T: rows in several groups, each row roughly a mix of its group's directions (one row in no group):
T (76 x 10):
[[ -1   2  -9  34   6  -2   1 -12  -6 -22]
 [ -2   0 -14  25  14  -3  12 -11 -17 -21]
 [ -9  -9  10  28  -2   0   8 -29   5   3]
 [  7   1  -8  12 -11 -20 -15  11   6 -28]
 [ 24   2  -5  -6 -23   4 -19  -3 -18 -10]
 [-24  -2   4   6  23  -2  18   2  21   8]
 [ 25   5  -3 -10 -13  18 -19 -19  -1   0]
 [-26  -2   2   7  21   2  16   0  22   6]
 [ 14  13  -8 -32   2   0  -6  20  -7   8]
 [-25 -11   5  27   1   0   5 -20   8   0]
 [ 28   5  -5  -7 -21   6 -19  -9  -8 -12]
 [-23  -6  15  22  14 -18 -11   0  -3  -7]
 [ 27 -13  19   2  11  12  -8  -2  14  12]
 [ 27   2  -4  -5 -19   3 -22   0 -18  -7]
 [-27  -3   2   7  22   2  15   2  21   6]
 [ -1   9  -8 -31   6   0  -8  26  -4  10]
 [-28  -2   3   8  17  -5  22  -1  16   6]
 [-19  11 -26 -10 -17 -16   5   6 -12  -5]
 [ 10   9 -13 -32  -1   2  -5  23  -8  -2]
 [-14  -8  -1   9  19 -11  -3  33   7  -2]
 [ 17   8  -1 -12 -20  13   0 -29  -4  -4]
 [ -4  -4  -3  18  -3 -19 -16  13   1 -29]
 [ -8  -6   2 -13  10  20  17  -8  -8  29]
 [ 17 -20  22   8  17  13  -6  -1   9  12]
 [-30  -8   1   4  17  -7  16  20   5   0]
 [ -8  -7  -2   7  15 -13  -5  36   6  -9]
 [  0  -5  12 -31 -10   1  -6  20  12  15]
 [-16  -9   1  11  18 -13  -3  32  -2   4]
 [ 13   8   0  -9 -18  13   4 -34  -3   2]
 [-23  -2   1  14  14 -18  20  13  13  -3]
 [-21  13  -8  22   8  -1 -23   6  13   2]
 [-24  -9  13  23  15 -14 -11   4  -5 -10]
 [ -1   0  10 -30  -8   3   1   0   6  29]
 [-11  -8  -2   9  17 -10  -7  34   8  -6]
 [ -7   8   5 -18   7  19  13 -13  -5  28]
 [-11  -9   7  30  -2   0   7 -28   6   0]
 [ 19   2  -4  12 -12 -13 -11   6  10 -30]
 [-12   1   2 -14   9  18  16 -10  -8  28]
 [-16  -9   0  10  19 -12  -3  32   3   1]
 [-23 -16   6  28   2  -1   8 -12   7 -10]
 [ 17   9   0 -10 -22   7   5 -30  -8  -3]
 [ 14   9   2 -11 -19  11   6 -32  -7   2]
 [ 34   7   0  -7 -14   3 -18 -14  -5  -1]
 [-10   4 -17  30   3   2  -3  -8  -3 -24]
 [ 31   7   4  -8 -15  -1 -10 -17 -14   7]
 [ 15   9   1 -10 -18  10   4 -33  -5   2]
 [-15  19  -7  19  20  -4 -19   2   5  14]
 [-27  -3   2  11  21  -2  15   2  22   6]
 [ 11  -4   0  19  -7 -20 -12   7   9 -28]
 [-10   2   1 -14   3   9  18 -13  -7  32]
 [-10   5   3 -20   8  14   7  -8  -6  32]
 [ 29  11 -13 -19 -19   5   8  -4   8   3]
 [ 10 -20   5 -15 -15   4  26 -11  -9 -12]
 [ -3   1   6 -29 -15   6  -8   6  13  23]
 [-19  -9  -1   8  20  -6  -2  31   5   1]
 [  9  -1  -4  15 -10 -20 -14  10   7 -29]
 [-28  -8  13  21  18  -6  -4   0  -8  -8]
 [ 21   9 -21 -23 -20   8   7   3   3   2]
 [ 15  16 -12 -27   2   1 -10  22  -8   2]
 [ 18 -19  16 -16 -13   0  22  -7  -5  -4]
 [ -8  21  -4  17  21  -5 -21   5   4  16]
 [ -7  -8   4  36   1  -2   3 -19   4 -11]
 [ -1   0   7 -15   8  19  14 -12  -3  30]
 [-21  16 -23  -8 -15  -8  11   1 -13  -9]
 [-26  -2   2   7  20  -4  19   3  20   5]
 [ -6  24 -11  16  20  -3 -20   1   0  13]
 [ 10   8 -17  23   7   0   6 -14 -16 -21]
 [  9  -3  -9  12 -12 -21 -13  12   6 -27]
 [ 15 -17   7 -15 -12   2  26 -14 -12  -6]
 [  9  -7  16 -30 -16   3   3   1   7  20]
 [ 26   8 -19 -20 -21   3   3   3   6   2]
 [ -8   3   7 -15  10  19  13 -12  -5  29]
 [ 12  -3   8 -36 -10   2   5   5   0  18]
 [ 22  -2  -9 -14 -13  18  20  -8 -13   9]
 [-20  17 -20  -4 -16 -17   7   0 -11 -13]
 [-10   1   2 -16   7  17  14  -9  -7  31]]

which group is each row in? (one row of each group first):
[ 18 -15   7 -25 -16   4  20  -5  -8  -5] : <116>
[ 14 -18  22   5  19  10 -14   2  10  14] : <127>
[-25  -1   6   5  20  -6  24   0  14  10] : <129>

[-24 -11  16  23  19  -8  -5   0  -5  -4] : <127>
[  4  -5  16 -31  -4  -1   1  11   6  23] : <116>
[-12  -5  14 -21 -11   3  -6   4  17  27] : <116>
[ -5   5   5 -15   5  13  16 -15  -4  31] : <127>
[ 27   3  -4  -5 -21  -1 -19  -1 -18  -9] : <129>
[-17 -10   0   8  19  -9  -3  33   2   1] : <129>
[ 25  10  -6 -30  -7   3  -4  14  -7   3] : <116>
[ 31   5  -3  -4 -10  11 -26  -9  -1  -1] : <129>
